m =
[[134 133 122 125 130 134 119 132]
 [128 125 124 123 132 134 128 123]
 [128 122 128 125 126 104 124 131]
 [130 130 137 130 129 129 140 123]
 [139 131 139 124 120 130 127 130]]
Rows and columns are counted from 1.
(1, 1) = 134
(4, 7) = 140
(2, 3) = 124
(3, 8) = 131
(2, 8) = 123
(1, 3) = 122
(4, 5) = 129
(5, 3) = 139
(2, 4) = 123
(2, 5) = 132
(3, 6) = 104
(4, 2) = 130
(5, 4) = 124
(1, 2) = 133

data =
array([[142, 135, 132, 121, 118, 105, 126],
       [126, 144, 144, 125, 113, 142, 127],
       [148, 140, 101, 109, 142, 144, 124],
       [130, 136, 143, 146, 122, 154, 120],
       [131, 140, 136, 127, 112, 138, 120],
       [127, 139, 145, 141, 119, 143, 129],
       [122, 133, 140, 125, 114, 133, 129],
       [125, 132, 121, 124, 128, 125, 119],
       [113, 140, 129, 139, 128, 134, 124]])
Indices start at 1.
(1, 1) => 142
(3, 6) => 144
(1, 7) => 126
(2, 3) => 144
(9, 6) => 134
(5, 7) => 120
(2, 5) => 113
(5, 1) => 131
(4, 5) => 122
(6, 7) => 129
(4, 4) => 146
(2, 7) => 127
(7, 6) => 133
(9, 1) => 113
(6, 5) => 119
(1, 2) => 135
(9, 2) => 140
(3, 4) => 109
(7, 2) => 133
(8, 1) => 125
(5, 6) => 138
(7, 1) => 122
(3, 1) => 148
(8, 3) => 121
(2, 2) => 144
(3, 2) => 140
(5, 5) => 112
(9, 3) => 129
(2, 1) => 126

B =
127,140,118,117,135,145
132,117,120,134,135,110
120,122,133,123,122,125
128,123,124,132,122,111
134,118,120,135,129,109
119,128,132,118,123,138
127,112,130,136,119,104
131,113,126,137,121,107
130,113,127,137,119,105
123,117,131,129,121,113
125,140,120,116,133,146
121,132,127,121,123,130
132,133,116,124,135,133
121,135,128,116,124,142
Indices start at 1.
row 1 col 1	127
row 9 col 3	127
row 9 col 1	130
row 7 col 6	104
row 2 col 3	120
row 14 col 5	124
row 8 col 5	121
row 3 col 3	133
row 14 col 4	116
row 12 col 4	121
row 3 col 2	122
row 12 col 6	130
row 13 col 3	116
row 2 col 2	117
row 4 col 3	124
row 12 col 3	127
row 4 col 6	111
row 10 col 6	113
row 4 col 2	123
row 7 col 2	112
row 6 col 6	138
row 8 col 6	107
row 13 col 5	135
row 9 col 6	105
row 8 col 4	137
row 6 col 1	119
row 3 col 4	123

M =
136	122	114	130
99	155	126	131
137	137	118	138
Indices start at 1.
row 1 col 1 => 136
row 2 col 1 => 99
row 3 col 1 => 137
row 2 col 3 => 126

W =
[[129 128 129 130 126 124 122 121]
 [106 105 109 106 103 106 108 107]
 [123 125 127 132 134 125 125 121]
 [120 125 124 129 124 124 121 122]
 [132 122 122 116 118 118 116 117]
 [139 142 139 134 129 126 124 128]]
Rows and columns are counted from 1.
row 1 col 1	129
row 5 col 3	122
row 5 col 8	117
row 3 col 6	125
row 6 col 1	139
row 6 col 4	134
row 3 col 5	134
row 4 col 3	124
row 3 col 3	127
row 6 col 8	128
row 6 col 2	142
row 2 col 4	106
row 4 col 2	125
row 5 col 6	118
row 1 col 7	122
row 4 col 7	121
row 3 col 1	123
row 2 col 1	106

x = ((103, 133, 136, 137, 155), (126, 137, 143, 149, 107), (126, 133, 133, 137, 106), (154, 118, 131, 150, 99), (146, 126, 146, 130, 109), (113, 130, 124, 125, 138), (117, 147, 150, 129, 130), (126, 150, 149, 154, 104))
Indices start at 1.
(1, 1): 103
(2, 2): 137
(6, 4): 125
(8, 5): 104
(4, 5): 99
(5, 1): 146
(3, 1): 126
(5, 4): 130
(8, 1): 126
(1, 2): 133
(7, 3): 150
(1, 3): 136
(2, 5): 107
(5, 3): 146
(3, 5): 106
(3, 4): 137
(6, 1): 113
(8, 3): 149

A = [[121, 139, 134, 111, 116], [108, 125, 129, 137, 137], [108, 126, 129, 135, 135], [119, 141, 135, 110, 116], [120, 138, 134, 112, 117], [120, 138, 133, 113, 117], [121, 137, 133, 114, 118], [105, 125, 129, 137, 137], [104, 125, 129, 139, 139], [107, 126, 129, 136, 136]]
Rows and columns are counted from 1.
row 1 col 1 -> 121
row 5 col 3 -> 134
row 6 col 4 -> 113
row 4 col 3 -> 135
row 3 col 1 -> 108
row 9 col 5 -> 139
row 10 col 1 -> 107
row 4 col 5 -> 116
row 10 col 5 -> 136
row 3 col 5 -> 135
row 4 col 2 -> 141
row 2 col 5 -> 137
row 2 col 1 -> 108
row 5 col 4 -> 112
row 6 col 2 -> 138
row 1 col 2 -> 139
row 5 col 1 -> 120
row 2 col 2 -> 125
row 8 col 3 -> 129
row 4 col 4 -> 110
row 3 col 3 -> 129
row 2 col 4 -> 137
row 2 col 3 -> 129
row 7 col 3 -> 133
